Rotation paths and how fast each direction turns (degrees each step):
Each turn is a multiple of 5 degrees from 10 to 175, or 0.
Each row of a path follows its step; steps can be skipped.
path 1
step 0: [-1.32  1.22 -0.14 -3.27 -2.03 -0.30  0.14  0.43  1.03  1.01 -2.26  0.60
  1.82 -0.27 -0.23  0.37  2.22  1.48  0.46  2.04  0.93  0.89  1.09  2.29
  0.15 -2.26  2.60 -1.05 -1.58  0.96]
step 2: [-0.13  0.80 -0.81 -0.87  1.45  2.78  3.87  2.84 -0.28 -1.15 -0.06 -0.71
 -1.95 -0.55 -1.81  0.15 -0.54  2.66 -1.16 -0.59  0.07 -1.33  0.33  0.93
  0.48  0.44  2.12 -0.30  1.94  0.69]
step 3: [-1.76 -2.78  0.66  2.89 -2.13  0.30  1.24 -1.66 -0.94 -0.66 -0.04 -1.56
 -0.77 -0.72  0.57  1.67  1.58 -0.30  0.12  1.70 -1.11 -0.36 -0.27 -0.45
 -0.24  2.36  0.99  0.88  2.72  2.50]
step 4: [ 1.27  0.24 -2.08  3.76  0.67 -0.78 -0.99  0.61  0.19 -2.51 -1.60  1.08
  0.50  2.03 -2.17 -1.34  2.71  1.49 -2.14  0.56  1.28 -0.20  1.09 -1.19
 -0.74  0.12 -0.47  1.41  0.55 -0.25]
step 5: [-1.28  0.79 -0.66  2.64 -0.86 -0.98  0.67 -0.67 -2.49  2.00 -0.14  3.30
  3.27  0.05  0.49  1.39 -0.20  1.61  2.35 -0.49  0.06  0.18  0.83 -0.62
  2.81 -0.58  0.82  0.67 -0.17 -0.63]
step 7: [ 3.41 -0.47 -0.24 -0.43 -0.29  1.60  0.53  0.82 -0.12 -0.91  2.00 -0.95
  1.55 -0.36  1.46  2.53  0.50 -0.51 -0.04 -1.66 -2.86 -0.22  2.20  1.15
  0.63 -1.38  1.91 -1.29  0.18 -2.79]
step 8: [-0.29 -1.68  2.01 -2.18 -1.48 -2.54  0.95  1.78  2.54  0.97 -1.41 -0.20
 -0.90 -1.78 -0.55 -0.79  2.10  0.38  0.45  0.85 -2.27 -1.05  2.67  2.19
  0.47  0.41 -0.77  0.60  1.24  0.17]
step 9: [-1.13  0.22  2.75  0.30 -0.51  1.10 -0.83  1.58  1.84 -2.75  1.35 -0.94
  0.98 -0.12 -0.36  1.28  2.51  0.67  1.37 -1.28  1.86  0.37  1.89 -1.13
 -2.26 -0.20  1.09  1.12 -2.34  1.88]
step 10: [ 1.35  1.90  2.30 -0.44 -0.30 -0.47  2.26 -0.49 -1.83 -1.22 -0.24  2.02
 -1.06 -1.80 -2.60 -1.79 -0.83  0.80  0.15  2.22  1.42 -0.88  0.53 -0.61
  1.33  0.69  3.33  1.30 -0.86  0.76]
step 11: [-1.71  0.61  0.87  3.80 -0.10  1.47  1.24  0.03 -0.90  1.29  0.38 -3.20
 -0.95  0.04 -3.01  0.81 -1.47 -0.16  2.47  0.67  0.88 -0.84  0.19 -1.31
 -0.99  1.44 -0.36 -1.09  1.30 -1.28]
step 12: [ 1.09 -0.21 -1.48  0.80 -0.98  3.57  2.21 -2.28 -2.12 -0.26 -1.52  0.17
 -0.63  2.24 -0.40 -0.25  1.65  0.36 -1.88  2.34 -0.79  1.02  2.12  0.02
 -0.84 -2.13 -0.73  0.35  1.05 -0.47]
[-0.22  0.43 -0.56 -0.66  0.26 -0.49  0.04  0.41 -0.11 -0.18 -0.67  0.38
 -0.92  0.27 -0.25 -0.45 -0.61  0.23 -1.31  1.27 -0.42 -0.44  1.08  0.12
  0.08 -0.04 -0.38  0.28 -0.55  0.23]	175
[-0.01  0.95 -0.04 -0.03 -1.52  0.34  0.13  0.12 -0.84 -0.24  0.24 -0.48
 -0.57 -0.52 -0.12  0.41 -0.24 -0.58 -0.98 -0.76 -0.24 -0.41 -0.15  0.55
 -0.27  0.22 -0.57 -0.17  0.88 -0.52]	80
[-0.61  1.01  0.07 -0.39 -0.89 -0.63 -0.66  0.51 -0.21 -0.21 -0.13  1.43
  0.71  0.18 -0.35 -0.10  0.11 -0.17  0.32 -0.59  1.24  0.04 -0.03 -0.16
 -0.02 -0.02  0.01  0.48 -0.64  0.52]	80
[-0.50  0.58 -0.56 -0.10  0.27  0.00 -0.16 -0.78  0.52  0.08  0.84  0.51
 -1.23  0.27  0.03 -0.30  0.63  0.03 -0.07 -0.78 -0.05  1.10  0.95 -0.46
 -0.24  0.60  0.65 -0.33  0.20 -0.56]	140
[-0.59 -0.49  0.01  0.37 -0.03  0.01 -0.79  0.27  0.26  0.09 -0.49 -0.33
 -0.16  0.11  0.41  0.63  0.16  0.45 -0.75 -0.09  1.00 -0.60  0.39  0.42
  1.02 -0.25  1.40  0.52  0.80 -0.52]	10
[-0.20  0.12  0.87 -0.04  0.34 -0.56  0.54  0.66  0.54 -0.20 -0.10  0.88
 -0.82 -0.32  0.48  1.24  0.70 -0.43 -0.15  0.42  0.03 -0.04 -0.71  0.20
 -0.31 -0.62 -0.04 -0.79 -0.53 -0.87]	45
path 2
step 0: [ 2.35  1.95  1.42 -1.85  2.04 -0.27 -0.48  1.22 -1.08 -0.09  0.39  1.16
 -1.48  2.87  0.95  1.00  0.93 -1.96  0.82 -1.79  2.08  0.77  0.51  0.02
  0.86  0.52  1.42 -0.49  1.94  2.23]
step 2: [-0.50 -0.20  1.67 -0.13 -2.31 -0.54 -1.58  0.87  1.12  1.59 -3.70  0.99
  0.64  1.94  0.17 -0.80  0.92  2.21 -0.51 -0.67 -0.46  1.30  1.02 -0.59
  0.55  0.32  0.77 -1.36  1.31  3.50]
step 3: [ 0.20 -0.24  1.54  1.41  0.51 -0.74  0.06  1.10 -0.20  1.19 -0.13 -0.12
 -0.65 -0.27  0.86 -2.34 -0.36  1.17 -2.06 -2.37 -0.46  0.58 -2.18 -1.83
  3.07 -0.70  2.09  2.17  2.61  1.00]
step 4: [ 0.54 -1.83  1.17 -0.10  0.34  0.09 -0.11 -0.84  4.01 -0.28 -0.29  0.43
 -1.53  1.64 -0.98 -2.61  2.35  0.62 -1.56  1.17  2.01 -0.75 -0.25 -1.62
  1.28  1.67  1.61  1.59 -0.22 -0.27]
step 5: [ 2.16 -0.14 -0.56 -0.07 -1.66 -2.82  1.43  0.71  2.12  0.77  0.05 -2.47
  1.76  1.12  0.94  0.01  0.90  2.79 -0.45  0.71  1.89 -1.58 -0.03 -1.26
 -1.22 -1.24  0.74  1.87  1.55  0.39]
step 7: [ 2.77 -0.77 -0.32  0.26 -1.87 -0.83  0.58 -0.95  1.60 -3.73  0.79 -0.19
 -0.30 -1.51 -0.25 -0.96  0.21 -1.98 -0.77  0.98 -0.87  0.34  1.02 -0.01
 -0.99 -1.02  3.40 -0.67  2.24  0.69]
step 8: [ 1.40  0.67  0.44  0.79 -1.13 -0.88  0.10 -1.42  2.26 -1.04  2.65  2.85
  0.28  0.75  0.28  0.17  0.94  0.57  2.04 -2.07  2.29 -0.60 -0.92  2.11
 -0.74 -1.89  0.42 -1.78  1.75  0.85]
step 9: [-0.46  2.42  0.70  4.17  0.33 -1.26 -0.98 -0.19  0.28 -2.25 -1.12  1.10
  0.23 -0.07  1.84 -0.62 -0.36 -1.27  1.13 -0.64  2.62  1.44  1.78 -0.10
 -1.63 -0.13  0.05  0.96  1.80 -0.48]
step 10: [ 1.40  0.20  1.89  2.73 -1.84  0.15 -0.77 -1.65  1.81  0.97 -1.49 -1.27
 -2.29 -1.14  0.65  1.11  0.19 -1.93  0.72 -1.45  1.19  1.18  0.58 -1.98
  0.35 -0.98 -0.54 -2.70 -0.32  1.80]
step 11: [-1.26  0.53  1.66  1.31  1.69 -0.57  1.70  0.87  0.82  1.08  0.11  0.58
 -1.96  0.03 -0.20 -0.70 -1.55 -1.20 -2.61 -1.43  1.65 -0.93 -0.11 -0.06
 -1.93 -1.71  0.11 -0.56  1.10  4.22]
step 12: [ 0.09 -1.30  1.19 -1.93  1.68 -0.62 -2.27 -1.24  1.37  0.23 -1.04 -1.36
  0.22  1.56  0.64 -1.88 -1.60 -2.35 -1.58 -1.30  3.70  0.93 -0.10 -0.14
  0.71 -0.12 -1.64  0.25  1.64  0.60]
[ 0.84 -0.35 -0.38 -0.69 -0.71  0.13 -0.54  0.01 -0.47 -0.44  0.30 -0.88
 -0.23  0.01 -0.36  0.59  0.17  1.01 -0.36 -0.66  0.45  0.62  0.97 -0.90
 -0.03  0.22 -0.21 -0.93  0.49  0.05]	140
[ 0.34  0.87 -0.68 -0.27  0.95  0.74 -0.27 -0.84 -0.61  0.30 -1.13  0.27
  0.53 -0.41  0.03  0.60  0.07 -0.42 -1.16 -0.20  0.71 -0.25 -0.19  0.23
  0.27 -0.13 -0.20 -0.43 -0.29  0.56]	25
[ 0.34  0.67 -0.65 -0.60  0.72 -0.63 -0.56 -0.20  0.55  0.19  1.28  0.67
  0.06  0.65  0.16 -0.27  0.47 -0.01  0.17  0.27  1.31  0.02  0.35  0.06
  0.13  0.50 -0.57  0.62 -0.01 -0.69]	90
[-0.71 -0.39  0.46 -0.44  0.57 -0.20 -0.61  0.81 -0.41  0.03  0.34  0.01
 -0.35 -0.04  0.79  0.18 -1.35 -0.60  0.37  0.51  0.84  0.22  0.06 -0.31
 -0.01 -0.42 -0.11 -1.20 -0.74  0.31]	25
[ 0.30 -0.32  1.45  0.36  0.62  0.94 -0.43  0.00 -0.81 -0.25 -0.04  0.00
  0.37 -0.07 -0.40 -0.12 -0.18 -0.53 -0.03  0.17  0.25 -0.39  0.71 -0.33
  0.48 -0.23 -0.17  0.53  0.91 -1.30]	125
[ 0.47  0.12 -0.22 -0.42  0.43 -0.28 -0.75 -0.03  0.30  0.57 -0.04 -0.04
 -0.33 -0.20 -0.70  1.07 -0.04  0.08  0.98 -0.17 -0.35  0.21 -0.72 -0.57
  0.24 -1.76  0.17  0.70  0.20  0.06]	145
[-0.76 -0.18 -0.13  0.01  0.17  0.57 -0.51 -0.82  1.07  0.40  0.10 -0.64
  0.14  1.06  0.22  0.35  0.05 -0.22  0.49 -0.94 -0.42 -0.85  0.12  0.23
  0.73  0.20  0.37 -1.03  0.00 -0.57]	170
